In the rows, zero is written as 128.
Each run below is a few steps of one of 6 hidden systems, one row a step.
tek, path 1:
121,103,127,156,123,145,152,56,66,132,85,143,115,145,146,164,124,133,141,107
123,67,114,123,108,192,132,74,142,130,140,155,151,149,158,150,118,137,119,148
152,145,137,127,110,151,143,111,157,119,153,178,180,112,143,161,136,78,103,140
140,159,137,179,141,160,135,156,120,130,127,141,143,132,112,186,138,100,141,82
93,110,118,144,136,179,103,162,131,152,173,121,136,142,112,150,126,166,161,105
116,125,114,95,116,134,146,159,154,125,178,145,163,90,103,92,131,139,133,151
148,143,134,140,130,96,175,191,141,95,107,121,121,114,94,122,135,106,112,133
109,119,142,143,141,111,101,188,121,140,114,91,73,150,133,155,106,138,125,118
81,135,109,97,126,105,86,123,130,155,155,126,112,95,164,95,97,147,142,124
109,136,117,120,136,80,166,94,125,100,105,146,145,104,117,68,136,121,123,114
123,89,157,148,120,117,148,124,104,87,87,114,103,175,95,137,129,119,103,129
sudi, path 2, 11 rows:
73,121,134,113,147,162,63,127,82,160,172,180,138,128,139,163,80,107,148,99
114,138,79,160,107,156,155,118,119,81,149,194,157,109,113,83,118,109,140,80
99,113,152,171,112,129,178,165,173,72,96,123,154,160,93,144,164,117,75,114
96,140,178,119,81,147,84,190,134,140,147,93,76,132,121,175,136,103,103,131
102,156,91,138,107,140,94,132,138,155,161,107,58,78,152,83,111,115,177,76
83,115,131,155,176,67,162,105,154,112,129,113,142,131,93,62,148,132,158,79
120,103,190,104,125,83,133,131,92,78,138,115,124,160,31,134,125,120,111,158
165,125,102,98,76,168,89,124,134,83,114,101,44,129,109,125,85,94,117,158
130,154,99,140,158,124,77,85,206,135,91,86,95,146,191,88,137,100,127,84
113,173,180,139,181,78,94,68,80,153,133,111,164,163,112,116,175,133,150,81
158,114,130,109,91,165,145,81,36,102,139,117,133,141,37,109,150,159,162,149
Veliv, path 3:
131,77,91,162,123,137,187,165,167,100,139,134,154,144,125,85,143,171,124,136
116,142,177,131,124,95,111,192,153,127,162,132,159,142,129,180,137,135,87,153
127,184,110,105,132,116,107,168,90,149,119,126,85,66,136,141,91,113,147,118
82,101,79,136,150,112,148,127,145,126,104,126,125,117,149,62,116,161,142,97
75,108,173,135,113,78,128,117,126,103,162,152,173,155,115,118,141,138,94,132
130,153,143,110,72,116,127,146,85,94,121,133,85,97,100,160,101,97,109,149
110,108,88,134,126,156,130,144,170,127,73,101,63,119,163,114,105,110,120,110
75,121,162,155,155,106,99,96,165,152,152,131,140,151,159,115,140,106,133,74
119,155,148,138,112,118,120,81,76,97,159,142,127,119,61,139,122,116,157,103
137,91,97,110,96,181,149,130,144,74,105,103,96,133,70,110,115,128,120,153
144,106,151,129,130,146,98,162,201,136,141,107,109,166,156,116,143,82,96,135
Veliv, path 4 (11 x 20):
150,157,118,129,117,173,68,130,142,136,115,91,127,169,155,167,145,158,107,136
142,183,121,95,140,151,112,87,133,179,128,112,149,91,150,105,171,117,153,117
159,112,138,146,146,117,190,109,92,139,127,124,156,137,102,84,175,141,159,123
161,82,150,135,104,129,147,150,105,121,151,112,135,165,103,166,133,184,123,186
173,142,118,85,118,138,110,151,158,157,142,124,120,94,171,169,103,127,119,190
155,153,108,133,193,100,143,133,141,167,96,148,146,101,187,116,122,108,142,110
98,114,127,156,168,102,138,122,63,142,120,157,185,159,127,134,132,184,138,103
105,114,115,87,68,153,129,124,76,111,155,160,166,113,116,142,117,185,106,180
148,129,112,103,83,141,176,169,166,125,108,154,126,83,172,122,132,88,81,171
113,136,148,184,161,98,155,186,139,168,94,138,118,129,196,167,136,101,114,88
48,139,126,153,139,123,102,118,77,160,156,138,132,108,136,173,103,183,170,81
bemo, path 5 (11 x 20):
135,132,130,153,141,138,147,138,163,138,123,105,131,117,134,182,133,156,144,126
102,110,136,102,162,158,113,150,128,157,154,135,159,127,112,137,118,140,143,128
143,135,121,121,120,119,145,159,98,119,159,167,151,107,108,104,119,118,133,134
142,127,116,150,122,99,154,172,144,94,105,125,123,135,129,138,122,144,99,141
90,130,133,111,134,129,89,160,137,139,117,115,120,140,149,151,113,146,106,131
89,153,121,123,124,118,110,129,95,155,142,143,125,96,149,107,121,126,143,98
105,111,128,150,126,96,176,119,118,112,117,131,132,123,120,99,142,141,133,112
103,85,154,120,113,123,140,130,138,104,114,121,118,150,110,138,122,124,96,146
119,140,127,113,98,145,105,128,128,127,125,132,87,108,147,149,101,89,120,127
119,148,115,161,144,122,123,113,148,141,124,123,106,113,151,122,119,111,154,79
99,113,150,146,153,117,126,100,132,117,145,118,148,158,92,119,141,139,145,102
kav, path 6:
108,118,129,125,130,131,100,119,136,152,183,108,114,116,116,134,111,165,174,123
140,143,113,99,138,112,155,112,146,109,141,133,148,87,86,92,124,125,148,140
170,118,142,135,159,104,153,171,136,101,101,126,131,158,103,124,125,102,107,141
142,128,126,125,126,130,70,165,112,129,127,114,98,164,152,151,104,144,113,141
112,180,94,107,113,128,89,95,126,141,127,118,129,97,163,101,133,154,136,113
113,141,145,135,145,96,165,99,120,130,106,131,165,129,121,89,176,125,126,106
140,76,172,131,124,123,149,140,86,127,129,127,123,170,101,145,135,131,119,156
153,110,105,104,88,164,115,122,138,133,135,118,89,114,154,155,100,138,127,172
134,165,104,135,146,128,128,107,185,147,119,132,141,92,182,128,132,111,134,109
106,137,159,156,181,97,129,131,95,145,136,149,164,146,114,137,135,120,146,86
122,93,122,111,114,149,129,131,64,105,142,135,136,146,70,134,109,169,137,151
Gemar, path 7:
123,133,108,144,131,105,162,122,125,74,103,162,186,143,113,113,137,149,94,127
110,114,159,114,114,149,129,173,119,117,95,122,138,164,114,164,152,122,74,147
117,145,119,127,88,159,100,170,115,167,136,117,83,107,182,135,128,122,124,123
95,138,108,166,136,98,149,121,153,148,137,129,124,97,168,95,134,146,155,83
82,96,164,132,151,96,168,120,126,120,144,134,162,128,76,132,133,138,137,122
127,90,134,98,94,154,135,156,96,101,143,142,105,125,81,148,94,118,119,166
145,129,92,137,100,133,105,153,159,104,109,132,73,127,173,108,90,97,103,127
94,166,148,157,164,80,94,116,155,136,118,119,121,138,159,115,133,97,122,70
79,147,152,125,136,129,120,99,65,133,146,125,148,126,68,126,148,142,163,90
132,86,97,112,76,177,158,120,112,88,136,125,123,134,77,81,135,149,129,155
169,106,144,129,95,118,142,144,195,103,117,107,86,144,147,104,135,77,86,158
bemo, path 8, 11 rows:
139,182,137,127,118,157,214,112,151,160,76,130,175,61,150,170,196,102,117,122
143,56,174,164,169,173,175,192,109,191,124,119,131,172,134,186,151,135,143,126
130,88,124,122,94,154,110,151,121,146,242,176,143,109,132,162,79,164,153,168
131,177,80,110,140,106,175,153,181,106,128,170,172,42,127,137,99,125,126,136
107,121,151,145,204,97,143,222,127,129,70,135,155,164,120,155,124,117,98,104
78,111,137,143,100,125,68,183,57,127,177,150,114,161,134,150,91,171,121,122
65,159,67,125,67,118,141,121,144,100,136,151,125,51,154,91,113,160,125,113
61,119,157,134,156,88,186,157,172,123,62,116,133,120,139,98,162,92,89,96
80,80,202,143,111,109,112,156,72,138,143,120,67,167,108,163,111,98,125,113
90,115,82,135,66,152,113,85,127,103,160,135,57,80,130,125,68,134,166,111
87,127,110,129,161,118,153,92,221,103,97,126,134,105,129,73,131,75,123,82
kav, path 9 (11 x 20):
193,116,126,75,160,147,105,123,119,150,75,143,148,162,184,134,123,99,82,184
176,164,117,148,133,133,88,105,77,177,120,168,141,138,230,158,126,130,120,121
108,149,112,153,139,139,139,65,79,160,123,147,194,125,161,167,158,203,152,108
113,86,143,90,138,173,189,110,98,153,138,163,221,121,100,143,168,159,129,162
180,85,132,116,98,176,196,186,114,148,145,180,152,108,142,165,123,104,108,187
148,136,99,168,120,148,139,202,164,154,138,151,122,95,203,212,95,149,122,139
45,161,104,132,172,121,109,169,145,170,148,148,174,77,161,166,109,173,148,83
46,123,120,103,145,106,170,173,73,116,139,185,187,83,79,87,118,150,133,109
104,74,120,124,76,121,195,207,106,62,105,162,130,130,96,116,108,141,68,169
86,117,127,122,67,136,118,208,186,112,101,121,76,119,185,173,101,110,53,150
23,171,121,141,117,103,91,146,157,166,121,127,74,63,203,135,102,94,130,58
sudi, path 10, 11 rows:
121,144,150,140,79,130,153,85,140,120,127,115,106,104,127,126,158,93,127,116
125,116,159,145,136,138,146,110,143,143,116,89,89,127,111,154,142,101,151,108
130,105,148,131,144,144,100,111,134,145,171,111,108,144,105,128,116,114,167,118
154,143,118,128,137,127,115,97,146,101,159,131,134,124,88,111,115,117,150,122
156,146,126,126,150,131,126,129,152,95,102,105,138,150,84,128,139,124,124,130
154,138,136,116,132,146,87,146,123,130,127,95,121,165,118,127,147,134,122,140
155,161,107,115,115,134,94,111,123,141,145,105,122,126,144,92,148,145,140,133
151,144,122,122,144,111,151,100,130,135,112,107,147,120,127,98,164,151,140,133
161,110,153,108,144,118,148,127,104,140,122,112,140,144,115,135,148,146,126,167
176,118,118,106,116,142,120,120,119,141,139,128,118,124,149,142,113,140,130,172
157,140,100,127,151,130,127,111,150,145,116,140,147,115,176,136,117,140,131,138
Gemar, path 11:
149,166,166,170,101,50,145,157,75,147,160,159,129,122,168,115,149,114,120,118
79,112,120,161,111,112,151,110,94,110,83,94,98,127,119,182,118,201,138,119
58,70,118,63,124,171,128,116,159,149,129,130,132,109,141,96,114,125,117,146
154,129,153,135,109,96,156,144,120,133,163,185,123,106,157,93,117,45,117,127
129,131,136,204,128,97,133,128,103,94,103,124,89,159,117,187,99,133,130,91
50,112,113,99,125,182,73,102,158,122,128,103,125,138,112,141,113,149,131,109
122,152,122,96,106,147,137,130,139,131,162,163,150,88,121,54,148,66,129,114
172,127,150,197,122,90,172,155,108,89,118,123,103,160,96,124,144,106,130,105
100,109,144,134,115,149,79,126,146,114,126,62,82,168,99,174,119,163,125,131
115,161,108,65,109,151,95,103,160,151,157,113,111,69,135,78,127,101,150,129
175,144,130,155,163,78,174,118,117,115,117,138,130,125,108,62,148,90,153,104
tek, path 12 (11 x 20):
89,111,127,133,138,130,139,93,150,149,117,94,129,132,136,123,151,168,145,115
130,93,163,91,127,117,155,105,117,142,150,140,142,119,108,111,130,110,133,160
185,129,119,141,112,125,148,131,116,100,119,142,97,127,122,142,104,100,129,143
132,132,116,150,151,141,93,132,166,129,108,109,120,161,159,165,116,140,119,116
98,150,142,100,151,128,89,114,120,158,156,140,167,121,137,121,135,130,133,117
140,140,114,128,117,132,157,118,82,110,134,147,148,116,94,95,143,136,145,121
145,93,122,147,109,151,156,151,140,100,109,102,116,162,112,135,142,153,111,148
132,133,150,106,116,130,109,154,158,153,138,118,116,123,161,157,130,115,102,159
132,177,125,131,148,104,122,126,113,162,131,140,122,85,158,130,123,107,148,102
107,105,118,159,160,114,150,111,104,127,122,124,142,146,111,113,129,167,159,100
118,78,134,98,115,137,139,128,122,103,142,130,143,149,94,126,118,155,112,172

Name the system that made each run.
path 13, 2 rows:
35,131,134,69,120,130,103,106,75,181,133,110,135,79,128,154,119,199,152,139
112,79,80,87,108,134,200,125,103,135,123,187,148,77,153,46,114,129,130,152
 | Gemar
path 14:
90,74,95,133,105,150,167,110,163,111,132,134,133,114,136,127,112,174,129,142
115,104,159,106,132,117,155,151,175,127,133,158,140,110,137,135,114,63,96,142
 | Gemar
path 15, 2 rows:
124,97,141,147,103,112,145,179,119,115,150,108,82,139,108,102,127,126,130,129
102,124,134,133,102,91,109,130,153,109,142,98,69,118,126,119,101,129,129,129
 | Gemar
path 16:
159,70,82,87,153,168,159,203,111,123,80,158,142,141,133,134,86,140,97,183
144,121,107,139,114,111,98,176,161,138,139,178,150,152,241,138,104,132,66,157
 | sudi
path 17:
81,107,164,111,101,152,138,70,147,152,95,97,121,135,152,137,176,120,103,130
143,127,175,124,116,138,138,88,108,179,151,133,107,107,143,135,143,63,155,121
 | sudi
path 18:
129,149,148,143,147,144,119,175,46,187,142,134,174,165,139,68,212,144,137,93
137,107,127,165,52,121,175,132,99,123,171,109,143,137,126,127,178,227,134,167
 | Gemar
path 19:
120,131,91,142,197,144,88,180,147,132,116,109,122,140,112,181,74,174,158,108
90,154,84,75,157,138,73,149,127,116,160,160,187,117,112,71,111,155,127,123
 | kav
path 20:
179,130,142,92,153,107,128,117,188,116,180,130,123,87,88,159,70,90,156,172
182,168,101,117,212,119,103,149,130,107,96,127,130,124,88,152,77,108,152,118
 | bemo
path 21:
103,92,100,157,148,121,127,159,134,94,106,72,75,160,83,92,111,175,158,98
89,113,154,94,117,100,60,113,176,113,186,100,131,155,114,94,121,142,111,149
 | Veliv
path 22:
59,182,131,144,115,91,108,168,124,116,85,101,110,115,149,176,131,160,97,98
22,129,130,84,118,125,117,112,111,161,121,119,106,70,134,95,121,129,146,98
 | Veliv
path 23, 2 rows:
132,177,145,207,84,116,104,152,155,50,196,137,128,154,74,158,129,109,118,86
75,175,111,128,104,172,101,163,171,86,113,55,91,110,54,146,143,143,134,93
 | sudi
path 24:
169,143,162,139,193,78,163,91,141,121,131,137,180,132,89,138,142,104,149,125
182,101,145,110,170,154,112,157,66,126,118,127,128,178,74,169,104,135,138,158
 | kav
path 25, 2 rows:
192,161,97,226,126,97,111,139,137,66,170,151,132,176,131,109,115,133,137,87
86,170,140,126,131,124,97,113,176,73,103,72,157,153,68,174,156,171,101,120
 | Gemar
path 26 (2 x 20):
110,158,82,163,94,118,145,86,138,107,110,118,102,86,154,137,118,161,146,101
76,85,151,114,160,136,156,98,172,136,104,106,150,143,114,126,146,123,119,118
 | tek
path 27, 2 rows:
119,150,122,146,115,105,119,110,150,66,124,152,149,130,112,183,94,136,100,132
83,157,106,118,138,179,100,148,127,118,80,129,139,129,126,159,122,119,106,94
 | bemo
path 28 (2 x 20):
93,147,174,142,148,84,131,147,167,155,151,75,128,117,106,137,167,149,148,109
118,127,148,99,143,86,124,129,93,138,165,107,95,92,70,109,103,132,176,136
 | Veliv
path 29, 2 rows:
116,121,144,159,125,74,128,122,44,134,167,179,94,104,130,164,58,117,164,108
71,72,68,141,123,160,154,101,141,67,108,153,127,123,95,138,68,158,135,110
 | sudi
path 30:
104,123,142,98,91,148,127,129,128,90,108,107,116,143,82,104,151,110,92,141
142,124,151,132,97,139,114,144,145,135,124,97,65,141,145,112,142,78,112,125
 | Veliv
